(in the rows, 128 means zero)
Rotation paths and how fast each direction turns (degrees each step)
Each turn is a multiple of 5 degrees from 10 to 175, or 0.
Each row of a path follows its step; steps can be skipped.
Path 1:
step 0: [133 133 123 123 126 113 136 130 129 136 127 134 144 138 116 138 148 141
 135 115 147 134 114 123 129 128 133 117 131 140 122 125 135 137 129 134
 127 135]
step 1: [136 120 122 123 127 121 140 117 121 121 116 130 120 110 124 137 127 142
 130 127 121 127 137 128 129 124 115 117 134 137 140 133 131 149 116 145
 134 131]
step 2: [139 122 133 124 144 114 122 116 121 129 143 118 145 128 142 142 126 129
 124 129 109 126 130 127 122 133 126 134 124 126 137 139 135 121 133 143
 126 140]
step 3: [127 121 136 123 118 127 135 123 135 125 140 139 131 130 133 123 122 134
 125 114 123 134 123 130 124 134 110 136 143 104 132 135 118 113 118 130
 112 123]
step 4: [108 124 122 128 127 134 116 118 127 140 127 117 137 120 133 128 149 128
 124 116 127 128 140 129 119 126 137 133 132 125 121 123 105 128 120 123
 116 120]
step 5: [123 135 120 133 128 140 128 127 136 111 124 126 119 117 124 131 134 136
 128 122 127 139 109 127 115 139 132 146 113 130 122 111 119 137 139 136
 126 127]
step 6: [127 133 120 137 138 140 150 138 131 126 132 115 126 134 140 127 131 142
 141 139 135 120 121 137 127 137 132 123 122 144 143 138 121 127 130 130
 120 118]
step 7: [151 126 135 137 132 118 145 123 120 129 130 136 121 127 134 116 131 131
 134 115 134 123 138 137 138 133 136 139 112 129 132 130 119 125 128 118
 144 135]
step 8: [126 118 130 113 129 123 143 127 131 126 135 128 142 131 121 135 127 123
 125 117 124 119 125 143 140 132 134 133 138 128 108 144 130 141 139 123
 140 117]
step 9: [125 124 134 122 127 105 130 106 144 130 107 130 123 132 122 128 140 126
 142 134 118 133 119 127 129 114 118 132 135 136 122 137 126 128 132 123
 124 127]
step 10: [125 123 135 120 127 124 120 117 133 124 130 128 134 102 125 139 143 128
 137 133 136 120 131 121 126 139 119 119 126 122 146 125 143 127 144 123
 122 122]
step 11: [140 135 132 122 124 144 127 112 127 121 139 131 140 131 134 122 141 117
 124 131 137 131 116 130 122 124 124 140 137 130 151 130 133 138 115 133
 123 139]
Directions:
[126 127 131 129 131 125 128 132 128 128 130 130 129 128 130 124 128 125
 127 123 130 129 128 128 129 123 133 132 133 124 127 131 127 126 127 131
 131 124] | 80
[135 133 129 129 129 133 131 130 131 131 127 129 128 128 129 129 129 128
 127 127 129 131 130 125 124 130 131 128 130 134 128 124 128 128 127 129
 130 123] | 55
Path 2:
step 0: [134 122 120 129 131 132 127 144 132 137 137 117 125 137 139 138 127 127
 129 147 115 131 132 124 135 124 122 143 126 133 127 129 125 123 113 140
 122 120]
step 1: [121 131 147 134 129 122 129 111 133 125 137 137 136 133 146 124 128 109
 123 127 122 133 120 136 134 130 122 120 136 132 130 132 121 129 118 134
 138 125]
step 2: [130 135 136 131 118 113 129 119 138 139 116 114 113 131 123 120 126 134
 136 127 125 127 115 128 113 134 119 121 121 133 130 132 126 139 133 117
 121 126]
step 3: [130 139 125 136 131 134 124 140 128 132 133 113 137 147 124 140 132 128
 133 135 129 135 131 117 122 126 141 119 120 125 141 122 133 127 120 137
 117 132]
step 4: [126 135 134 124 132 129 141 119 130 112 132 136 130 132 137 140 116 132
 142 124 116 133 132 131 132 124 124 126 129 137 118 142 124 114 122 145
 129 129]
step 5: [123 125 144 120 112 108 136 127 128 126 117 122 115 129 127 128 145 130
 128 131 117 125 116 127 132 138 137 134 131 131 124 121 125 127 121 125
 137 123]
step 6: [122 129 133 130 123 128 119 131 145 128 124 120 128 135 132 120 132 130
 117 117 134 150 140 117 111 123 136 118 121 116 131 126 131 127 123 126
 129 129]
step 7: [126 135 119 140 137 128 141 121 131 115 136 113 124 115 116 136 115 133
 140 132 140 141 136 137 131 132 130 130 124 133 126 133 128 120 120 131
 125 124]
step 8: [122 140 136 118 113 137 123 126 112 112 134 127 126 125 124 133 141 127
 134 119 124 115 119 126 136 132 127 132 120 124 132 127 119 119 118 126
 134 120]
step 9: [119 131 137 122 121 133 135 131 142 129 121 135 126 142 124 119 128 135
 126 120 125 125 142 136 117 127 136 126 135 116 114 118 126 123 143 122
 132 114]
step 10: [120 126 119 132 136 114 131 122 132 130 136 121 131 109 126 128 135 148
 125 133 143 132 138 116 134 123 138 122 130 127 118 117 125 129 126 129
 119 131]
step 11: [115 124 120 134 123 146 113 124 120 118 136 121 114 123 138 131 122 132
 125 131 129 125 130 124 134 132 116 141 117 118 126 130 134 119 121 132
 138 129]
Directions:
[128 131 123 130 129 123 126 130 126 128 128 128 126 129 127 127 127 129
 123 128 130 132 124 126 124 123 130 127 127 129 128 126 132 125 133 129
 124 124] | 100
[129 133 130 124 126 123 130 127 128 130 127 133 127 127 126 127 127 122
 127 134 128 128 132 127 127 125 125 129 128 125 126 123 124 125 126 127
 130 131] | 90
[134 125 124 127 130 128 126 129 124 127 123 131 129 125 125 129 126 123
 126 124 127 127 129 127 128 127 130 131 133 130 130 128 130 131 131 126
 129 132] | 0
[124 128 131 132 127 131 123 127 126 128 128 133 129 132 131 128 125 126
 126 124 127 129 129 128 128 129 128 127 130 123 132 125 132 123 124 128
 126 130] | 140
